m = -151.180   -57.603   164.901   116.734  -162.179  -108.562  -193.371  -100.403     0.469  -111.541    90.917     1.612
The entry just left of 1.612 is 90.917
Read off the entry just right of -193.371.
Answer: -100.403

A = .54	.11	-.09	-.15	-.27	-.04	-.02
The 2nd entry from the right: -.04
Which number is the 2nd largest entry?
Answer: .11
Which number is the 5th entry from the end?
Answer: -.09
The 1st entry from the right: -.02

B =
131	81	124	91	144	59	145	70	42	7
121	117	82	90	233	62	210	41	71	106
88	83	53	87	62	104	81	120	156	162
Indices start at 1.
Which number is the entry just left of 91?
Answer: 124
Which number is the top-right entry?
Answer: 7
Which number is the entry just left of the smallest entry?
Answer: 42
The bottom-left entry: 88
Which number is the entry in the top-left corner?
Answer: 131
The entry directly below 42 -> 71
Which number is the top entry of the column that holds the largest entry?
Answer: 144
Which number is the entry in the bottom-right corner?
Answer: 162
The entry at row 1, column 2 -> 81

X = [41, 13, -31, -29, -11]
What is the entry just right of -31?
A: -29
What is the third entry from the right?
A: -31
What is the entry just right of the largest entry?
A: 13

Questions about the row below.
1) The third entry?
2) The last entry?
3) The entry just right of 7554?
4) The second entry from the left?
5) The entry just left of the largest entry?
6) The median entry?
[5463 5308 8990 7554 2744 3311 9791 5499 4630 4217 4950 3388 2393]
1) 8990
2) 2393
3) 2744
4) 5308
5) 3311
6) 4950
